In the rows, zero is written as 128.
The same turns and mirrors carry the whole set onto itself and the rows of a family onto each other. Which other rows belong to the same family as each row named below? List them in the order they appear above.
These 30 rows form 5 families of 6 rows each.
kug: [122  92 130 138 163 169 132 147 153 131 117 109 136 108 140]
Niv: [ 95 107 165 103 125 159 139 140 108 146 109 112 141 122 146]
tugo: [142 131 110 125 123 128 116 155  96 153 150 127 142 123 129]
sode: [120 118 132 118  89 131 133 143 104 150 154 134 139 128 123]
rugel: [138 132 144 110 103 132 148 119 112 144 150 130 143 127 125]
sen: [108 117 134 103 115 165 155 127 105 140 138 127 130  99 132]
lif: [145 116 112 140 154 118 112 153 120 155 152 117 149 120 121]
vegi: [132  85 122 150 166 134 118 150 129 156 137 103 151 114 115]
Merat: [114 100 162 126 169 132 120 145 148 147 120 101 152 127 144]
tuma: [143 105 127 139 156 143 110 141 162 135 144 108 140 116 149]
perum: [125 116 117 120 103 155 125 152  81 151 132 123 136 118 130]
Gufu: [117 119 146 111 110 159 167 127 105 137 121 132 139 120 119]
pipo: [127 124 155 117 158 113 112 144 143 148 139 110 152 133 149]
bor: [116  69 129 145 146 161 127 147 114 156 120  99 145 109 117]
zol: [154 103 143 147 144 133 120 134 162 137 134 109 149 137 137]
Pevi: [104  97 133 120 143 180 154 140 125 133 114 119 131  99 131]
Dazep: [140 119 126 134 110 114 112 150 132 148 162 128 145 137 129]
vuf: [138 100 126 151 143 121 111 160 154 143 143 120 148 136 126]
rulov: [115  98 146 129 135 173 162 140 127 131  98 122 140 121 122]
vut: [124 141 153 102 131 117 117 141 120 148 143 121 147 133 152]
guba: [113  85 127 131 115 171 131 148  89 153 117 109 137 111 124]
Ludip: [129 130 131 105 109 140 133 121 114 145 165 124 133 108 141]
Fevep: [134  90 144 147 151 161 138 143 154 131 104 111 145 130 130]
rakul: [156 124 143 129 120 119 125 122 140 144 157 119 148 135 134]
kol: [116  79 131 153 153 145 130 164 151 140 118 117 146 127 117]
fizam: [ 97  78 137 138 131 162 150 157 124 142 111 123 140 118 109]
visev: [147 124 128 123 129 129 111 128 142 143 167 115 139 116 149]
vafe: [108 132 158  94 114 140 131 139 102 148 128 121 141 128 151]
pevef: [ 98  91 166 118 152 155 133 143 131 146 105 102 147 121 143]
kifen: [ 99  97 137 120  99 155 152 147 101 147 129 131 137 119 113]

Same family as perum: tugo, lif, vegi, bor, guba
Same family as pevef: Niv, Merat, pipo, vut, vafe
Same family as visev: kug, sen, tuma, Pevi, Ludip
Same family as rakul: rugel, Gufu, zol, rulov, Fevep

The same turns and mirrors carry the whole set onto itself and the rows of a family onto each other. Which other rows belong to the same family as each row named below? List them in the order they appear above.
These 32 rows form 4 families of 8 rows each.
kop: [153 149 123 128 117 172 120 121 125 130 126 105 125 139]
sameg: [152 115 114 128 106 145 137 148 120 137  96 144 157 145]
nobi: [165 125 129 132 109 156 138 157 123 130  91 132 164 145]
Lezeg: [158 153 127 136 153 138 132 151 145 152 102 103 161 156]
vas: [127 118 131 145 105 142 133 143 105 122 158 142 124 144]
fus: [127 122 129 140  84 145 138 165 116 117 138 135 138 140]
rariz: [173 126 123 129 112 159 137 150 115 141  99 117 167 149]
kitum: [158 141 133 148 175 144 134 142 129 147 116  99 141 164]
gil: [147 122 139 155 132 110 153 179 121 152 120 132 146 168]
Fige: [140 122 129 154 127 116 152 167 112 152 113 137 142 181]
nide: [141 122 131 149 131 112 151 172 114 153 119 139 158 171]
kipep: [113 137 140 158 146 129 135 157 130 124 154 118 112 155]
sol: [132 128 136 148 114 135 126 139 146 107 134 106 174 142]
gagop: [148 155 124 135 134 160 144 146  89 137 123 135 111 151]
karu: [145 146 130 135 128 172 117 128 134 117 139 102 125 131]
satak: [121 145 144 158 147 126 132 155 127 135 161 113 119 163]
demom: [165 123 117 126 111 158 136 144 119 135  96 128 163 138]
baza: [134 155 145 154 152 136 128 147 130 137 165 101 129 155]
vin: [132 120 135 154 139 108 145 173 124 144 135 139 160 162]
lun: [143 140 139 133 125 176 116 130 123 111 126 103 129 132]
Rof: [130 111 135 141  97 139 131 164 110 114 141 141 125 141]
kodu: [158 155 128 142 166 143 133 144 131 152 106 102 145 160]
modip: [140 120 138 152 128 128 126 147 152 118 131  98 175 151]
nen: [153 143 122 134 143 145 139 155 104 167 126 139 111 159]
Mon: [139 116 147 162 124 132 123 156 144 115 133  99 171 142]
Kapi: [146 141 133 132 132 172 120 140 133 112 140  98 137 123]
Nol: [146 148 123 132 130 156 142 153  95 152 126 143 108 150]
Foniz: [128 113 132 142  91 141 135 155 117 117 151 138 138 142]
Fiz: [138 109 138 152 125 129 128 161 156 128 130  98 169 154]
ret: [151 146 132 127 132 154 146 152  99 149 113 135 104 157]
zutot: [159 151 143 148 160 148 139 144 133 149 105  94 149 159]
duvis: [125 137 150 157 148 130 131 151 121 134 156 102 110 155]

Same family as kitum: fus, rariz, Fige, kipep, gagop, Kapi, Fiz
Same family as baza: kop, sameg, Lezeg, vas, sol, vin, nen
Same family as kodu: nide, karu, satak, demom, modip, Nol, Foniz

The same turns and mirrors carry the whole set onto itself and the rows of a family onto each other. Which other rows belong to the same family as each row named below? List them in the order they appear above.
These 32 rows form 4 families of 8 rows each.
mazi: [156 139 132 132 135 105 121 127 154 109]
tono: [130 101 129 128 102 113 129  98 134 135]
povad: [127 117 158 114 135 106 113 126 153 129]
Furat: [146 122 140 125 115 113 145 110 107 136]
sekal: [104 127 116 128 126 135  84 140 138 113]
bipef: [129 123 120 117 112 116  98  91 128 132]
Tigav: [147 130 136 110 146 119 101 131 155 134]
vepog: [153 119 133 145 130 112 131 111 107 140]
zot: [128 123 128 156 145 131 117 161 117 121]
fima: [157 134 127 148 132 100 107 137 140 117]
Zub: [109 118 110 144 104 132 140 129 105 120]
Pab: [141 129 103 148 109 137 117 134  99 122]
ritu: [129 125 109 110 120 161 113 128 108 138]
puga: [128 123 136 143 129  90 129 132 152 116]
diro: [155 141 121 112 130 118 129 105 115 140]
bok: [141 123 121 110 107 130 119  88 132 125]
gol: [122 138 131 130 155 135 138 156 122 114]
tepid: [118 129 139 138 137 128 125 170 127 114]
Suba: [118 106 128 109 129 164 125 126 117 133]
zun: [125 147 116 126 148 138 112 162 127 119]
vafal: [143 133 134 120 140 120 152 112 111 130]
kase: [101 113 123 126 124 147 108 114 105 136]
vaba: [137 115 126 112  88 125 115 106 142 127]
nute: [132 135 102 135 111 152 132 133 106 110]
naz: [104 113 129 117 111 153 123 131 105 130]
vel: [115 117 146 125 147 110  97 118 147 132]
palu: [133 110 150 108 148 130 117 125 153 131]
zize: [114 129 120 124 130 145  99 148 152 103]
visi: [102 106 125 141 120 133 112 155 146 114]
Riris: [125 142 107 134  95 129 137 137 111 110]
seda: [140 146 128 133 114  96 128 137 148 108]
kuvun: [115 119 123 122 104 139 102 151 154 110]

Same family as Tigav: tono, Zub, ritu, puga, diro, zun, visi
Same family as mazi: povad, Furat, bok, tepid, nute, naz, zize
Same family as kase: sekal, bipef, vepog, zot, fima, Pab, vel

The same turns and mirrors carry the whole set onto itself and the rows of a family onto each other. Which other rows belong to the same family as each row named below? List them in the order they appear above.
These 20 rows form 4 families of 5 rows each.
tavi: [145 112 151 150 154 109 123 116 124]
panep: [113 113 153 149 122 140 118 157 109]
buru: [128 144 133 100 149 123 115 123 120]
sif: [127 136 136  93 150 120 124 133 123]
Gida: [121 100 115 131 106 126 129 105 113]
doted: [146  99 123 110 119 133 105 150 145]
Datu: [117 104 114 131 104 130 129 105 113]
Zem: [125 107 128 140 100 140 122 103 115]
Vit: [146 115 159 150 147 110 125 117 131]
Fomud: [128 144 133  98 149 123 119 128 124]
Kape: [110 123 144 151 130 127 115 154 101]
Podus: [109 117 153 140 118 133 128 157 104]
ponuf: [153 102 124 113 110 128 115 143 150]
limaf: [146 100 121 111 115 130 106 146 150]
gakeg: [111 116 152 147 120 133 127 158 108]
sotu: [150 115 161 150 142 111 122 120 133]
lov: [113 112 119 130  99 127 123 106 113]
Fefam: [143 102 159 138 156 115 122 124 132]
gis: [140 139 124  96 143 120 133 126 120]
kevi: [135 104 128 108 102 122 108 148 147]

Same family as buru: Gida, doted, Podus, sotu
Same family as gis: Zem, Kape, Fefam, kevi
Same family as panep: tavi, sif, ponuf, lov

The same turns and mirrors carry the whole set onto itself and the rows of a family onto each other. Which other rows belong to the same family as each row named below? List them in the order they appear above.
These 28 rows form 7 families of 4 rows each.
gove: [127 180 114 102 101 150 102 118 140 163]
Lofo: [111 136 109  89  83 142 112 125 145 162]
suv: [ 98 172 146 116  94 136 112 118 110 148]
pamip: [136 166 123 118 109 166 103 151 117 143]
boden: [114 173 105 138 128 148 144 139 124 150]
kogog: [100 141 110 113  93 146 148 156 133 151]
nake: [103 159 100 127 128 136 129 101  95 138]
Gibob: [ 93 156 121  91  77 147 124 126 109 141]
posa: [111 118  91 113 116 130 121 108 135 158]
Notek: [ 92 135 113 135  92 160  90 120 143 138]
Riv: [101 167 133 136 121 129 116 105 103 146]
levub: [ 90 132 127 129 114 121 126 108 104 144]
tesu: [126 174 109  93 122 155  95 133 129 158]
tifa: [135 148 107 138 137 154 112 136 109 141]
gepup: [110 178 118 118  99 156 139 153 131 154]
Lemo: [ 93 132 108 145 104 155  93 114 139 137]
Nafo: [102 136  97 133 122 139 152 141 125 149]
mumu: [ 99 148 111 147 109 159  88 113 139 136]
tefot: [ 89 125 103 109 100 133 135 113 103 138]
Lemal: [128 161  96 125 134 138 112 100 131 160]
Lalu: [111 138 108  78 101 150 102 142 134 158]
tomo: [ 86 137 138 110  86 128 122 120 111 147]
mus: [122 109 103 126 119 148 120 144 113 141]
vodis: [123 152  92 111 148 143 104 120 121 154]
libe: [108 189 120 111 104 150 119 113 102 141]
Rezo: [110 116  91  96 127 138 112 128 128 155]
lukor: [ 97 151 118 138  96 163  87 119 142 138]
bem: [123 128 120 106  91 158 111 159 121 143]

Same family as tifa: pamip, mus, bem
Same family as tomo: suv, Riv, levub
Same family as Lemo: Notek, mumu, lukor
Same family as Nafo: boden, kogog, gepup
Same family as tesu: Lalu, vodis, Rezo
Same family as nake: Gibob, tefot, libe

The same turns and mirrors carry the whole set onto itself and the rows of a family onto each other. Which other rows belong to the same family as each row named below? List them in the order they appear above.
These 20 rows form 5 families of 4 rows each.
penab: [106 106 129 118 118 133 140 138 127  98]
paf: [103 110 121 115 135 122 146 136 112 113]
zut: [141 110 133 115 154 122 139  88 119 136]
pide: [167 102 132 115 114 131 109 101 143 144]
foro: [122 114 108 122 154 112 147  99 126 138]
Bet: [157 100 122 127 113 120 101 105 144 153]
Lusa: [136  91 128 125  94 140 109 129 156 122]
moko: [112 108 136 106 143 133 150 136 119 112]
vufis: [112 111 117 116 111 132 151 136 127 103]
dibo: [127 136 133 129 147 112 143 104 115 125]
regum: [104 113 116 118 136 125 141 152 136 121]
Sezet: [135  86 121 125  98 140 120 130 162 133]
tife: [120 122 135 129 151 116 138  96 115 119]
dar: [126  93 119 115  97 135 116 150 143 125]
Genu: [157 116 107 124 118 114 115  95 143 149]
meti: [135 117 123 126 152 108 131  92 114 141]
Siki: [150 111 136 138 134 120 112  98 149 154]
fik: [140 114 115 119  99 127 109 148 153 134]
sabip: [152 106 136 136 128 122 107  87 144 143]
nekep: [138  99 135 107 103 143 118 149 144 119]

Same family as pide: zut, moko, nekep
Same family as penab: Lusa, tife, sabip
Same family as vufis: dibo, Sezet, Siki

